Each row has a name. Each piece below is followed by the name of the row it came from, unless a question asks for something else. Each question is about the rows just above it. Places in a row count from 0.

.43	-.40	.48	.13	.09	-.17 -> B
-.19	.70	-.49	-.16	-.24	-.50 -> L
.43	-.40	.48	.39	.27	-.43 -> M
Row and place of .27 in the named rows: -> M, 4
-.16 is at row and place -> L, 3
-.50 is at row and place -> L, 5
Row and place of -.43 in the named rows: -> M, 5
Where in the named rows is -.19? -> L, 0

.52	.35	.34	-.08	-.12	-.42 -> U
.30	-.96	.28	.10	-.69	-.43 -> K
-.16	.82	-.11	-.15	-.26	.79 -> R
.51	-.57	.33	-.09	-.13	-.42 -> F
.30	-.92	.23	.00	-.76	-.56 -> G
.02	.97	-.09	.03	-.04	.64 -> J
.79 is at row and place -> R, 5
Row and place of .34 in the named rows: -> U, 2

.65	-.14	-.33	.27	.04	-.98	.20	-.27	-.03	-.42	.02	-.22	-.07	-.02	-.11	-.28	-.46	-.88	-.42	.41	-.24	-.27	.11	.43	-.49	-.52	.04	-.15	-.12	.28	-.50	-.42	.31	-.17 : balot
.39	.27	-.93	-.22	.10	.15	-.49	.28	-.13	-.49	-.05	-.07	.47	.17	.27	.31	-.18	.35	.35	.34	-.19	-.40	.06	.23	-.94	-.35	-.32	.05	.08	-.20	-.07	.09	-.06	-.17 : Pomor
.48	.33	-.63	-.24	.70	-.28	-.84	.44	.28	-.01	-.47	-.08	-.14	-.05	-.04	.48	-.03	.66	-.02	.10	-.01	-.34	.30	-.18	-.77	-.49	.09	-.03	.14	-.17	-.11	.17	.26	-.17 : kogez
.50	.38	-.96	-.14	.09	.32	-.26	.20	-.15	-.57	-.42	-.12	.25	.08	-.04	.43	.08	-.81	.30	.49	-.18	-.36	-.02	.03	-.86	-.42	-.12	-.01	.25	-.23	-.04	.03	.15	-.17 : fuza
.56	.10	-.01	.24	.85	-.82	-.16	-.06	.40	.17	-.46	-.21	-.55	.04	-.45	.13	.28	.88	-.26	-.06	.27	-.28	.16	-.33	-.24	-.31	.21	-.21	-.12	-.01	-.04	-.14	.27	-.64 : Didu
.56	.12	-.43	.15	-.34	-.20	.70	-.26	-.08	-.58	-.47	-.22	-.13	-.13	-.52	.03	-.27	-.34	-.25	.81	-.33	.01	-.06	.27	-.36	-.56	.31	-.13	.20	.01	-.14	-.52	.09	-.17 : fifu
.56	.10	-.01	.24	.85	-.82	-.16	-.06	.40	.17	-.46	-.21	-.55	.04	-.45	.13	.28	.88	-.26	-.06	.27	-.28	.16	-.33	-.24	-.31	.21	-.25	.07	.20	-.48	.00	.45	-.17 : Boluv
.56	.12	-.43	.15	-.34	-.20	.70	-.26	-.08	-.58	-.47	-.22	-.13	-.13	-.52	.03	-.27	-.34	-.25	.81	-.33	.01	-.06	.27	-.36	-.56	.31	-.13	.20	.01	-.14	-.52	.51	-.17 : tunu
Where in the named rows is .32? -> fuza, 5
Row and place of -.86 in the named rows: -> fuza, 24
Where in the named rows is -.63? -> kogez, 2
Row and place of .66 in the named rows: -> kogez, 17

-.02	-.36	.46	.50	.04	-.11 : finan
.31	.07	.30	.05	-.86	.03 : muno
.04	-.50	-.35	.14	.06	.32 : zuri
.31	.07	-.39	.05	.71	.40 : govu
Where in the named rows is -.86? -> muno, 4
Row and place of -.35 in the named rows: -> zuri, 2
Where in the named rows is -.50? -> zuri, 1
Where in the named rows is -.11? -> finan, 5

